In the rows, zero is written as 128.
Rotation paths and how fast each direction turns (degrees each step)
Each turn is a multiple of 5 degrees from 10 to 175, or 0.
Each row of a path follows its step; steps can be skipped.
Rotation 1:
step 0: [129 132 132 127 137 139 127 136 128 131 125 135 123 119 140 129 118 125
 126 133 119 142 117 133 124 130 126 115 140 132 123]
step 1: [133 134 109 123 133 135 127 126 131 130 135 122 121 136 123 125 124 120
 138 128 123 135 118 142 137 131 135 128 121 130 122]
step 2: [139 125 129 128 127 143 143 127 130 116 135 131 125 128 128 131 120 140
 136 124 140 127 119 125 139 123 126 135 129 132 129]
step 3: [127 131 135 130 127 128 131 139 134 116 118 120 127 136 125 124 122 131
 121 136 129 114 131 146 135 125 127 139 136 133 123]
step 4: [128 139 127 116 120 123 139 120 131 128 120 128 128 114 139 120 126 127
 136 127 122 128 132 134 128 128 117 131 143 129 130]
step 5: [134 138 116 120 130 126 128 130 127 138 126 131 131 131 133 124 120 127
 124 146 127 134 123 130 121 108 127 127 125 138 133]
step 6: [143 138 124 138 133 133 140 124 132 122 127 122 135 135 132 127 125 125
 126 127 115 134 121 118 136 121 127 120 129 123 119]
step 7: [128 127 132 137 131 135 128 131 118 115 128 133 127 127 124 128 129 122
 134 137 130 132 109 144 137 125 122 120 132 128 135]
step 8: [131 124 129 123 131 138 136 135 143 129 119 126 116 126 133 128 115 121
 135 133 126 128 127 136 134 145 131 125 128 136 126]
step 9: [129 139 121 113 120 142 124 121 127 123 135 127 124 127 128 125 115 139
 136 127 127 120 129 139 129 120 135 132 131 129 124]
step 10: [138 129 119 125 118 124 144 129 135 122 121 118 132 134 124 127 128 140
 126 131 133 127 126 130 130 120 113 137 123 134 128]
step 11: [132 139 144 136 128 122 136 124 131 117 120 130 135 128 136 120 127 131
 129 140 120 125 127 132 122 116 132 129 140 131 132]
Speeds:
[133 127 126 123 128 133 126 128 130 128 128 127 133 131 127 127 132 130
 127 128 128 131 128 126 130 125 130 131 126 125 129] | 90
[125 124 127 128 127 130 128 130 132 129 128 131 127 131 130 128 129 134
 131 124 128 124 126 132 130 129 129 129 127 128 127] | 55
Rotation 2:
step 0: [128 124 136 123 125 124 136 123 130 137 129 133 128 126 136 125 125 125
 126 145 133 121 115 140 136 129 129 130 133 115 118]
step 1: [135 130 132 119 126 128 128 146 126 122 120 131 127 128 120 135 118 118
 129 139 130 136 118 123 127 116 127 127 136 129 121]
step 2: [127 128 132 121 134 134 131 122 128 130 118 127 140 133 124 124 139 125
 141 127 122 139 122 128 127 122 115 142 126 125 119]
step 3: [123 121 123 137 126 128 121 125 131 127 116 124 124 131 133 125 125 123
 121 130 140 136 120 130 129 114 128 139 111 130 130]
step 4: [132 141 122 117 143 130 131 122 134 125 122 128 128 117 129 128 133 125
 117 128 123 126 124 125 125 120 134 128 118 142 131]
step 5: [140 123 134 113 124 136 129 129 127 139 121 124 129 116 134 129 126 133
 128 114 130 123 129 139 135 130 131 128 116 122 130]
step 6: [138 129 119 125 122 130 133 146 125 132 130 126 119 128 119 115 134 134
 128 137 135 115 125 134 129 124 127 131 127 133 135]
step 7: [136 127 139 127 132 129 134 130 123 133 133 114 128 128 126 119 140 112
 131 134 121 136 132 134 132 123 135 122 134 124 137]
step 8: [120 122 132 125 134 133 119 142 128 134 131 132 125 140 138 128 135 126
 136 126 132 135 111 124 135 130 137 131 129 125 138]
step 9: [126 122 132 130 135 118 124 127 131 134 123 136 130 128 115 140 149 127
 131 140 132 129 125 125 127 128 133 123 119 136 128]
step 10: [136 121 135 128 128 140 110 130 133 116 126 120 131 125 128 133 139 125
 119 124 131 131 128 130 118 136 129 127 121 125 123]
step 11: [111 137 132 122 127 131 133 133 127 130 132 131 128 127 133 119 135 135
 117 136 133 123 127 137 117 138 127 131 114 126 121]
Speeds:
[127 128 126 129 130 130 131 127 128 129 124 126 122 129 127 130 132 130
 125 125 130 131 127 124 128 128 128 126 129 125 124] | 55
[132 125 128 129 127 129 127 129 123 125 130 126 132 126 123 127 129 134
 130 127 130 129 127 127 128 128 126 128 127 129 125] | 90
[125 131 128 129 126 128 126 126 126 129 123 128 129 128 128 127 127 128
 126 124 125 128 125 132 121 126 126 126 125 131 127] | 45
[126 128 125 126 131 130 124 126 126 125 126 129 129 125 128 129 129 130
 123 129 129 124 132 129 131 130 129 127 124 126 128] | 60
[126 127 124 132 126 126 129 125 126 129 130 127 129 129 127 132 123 131
 126 125 125 128 132 126 128 131 127 129 133 129 129] | 0
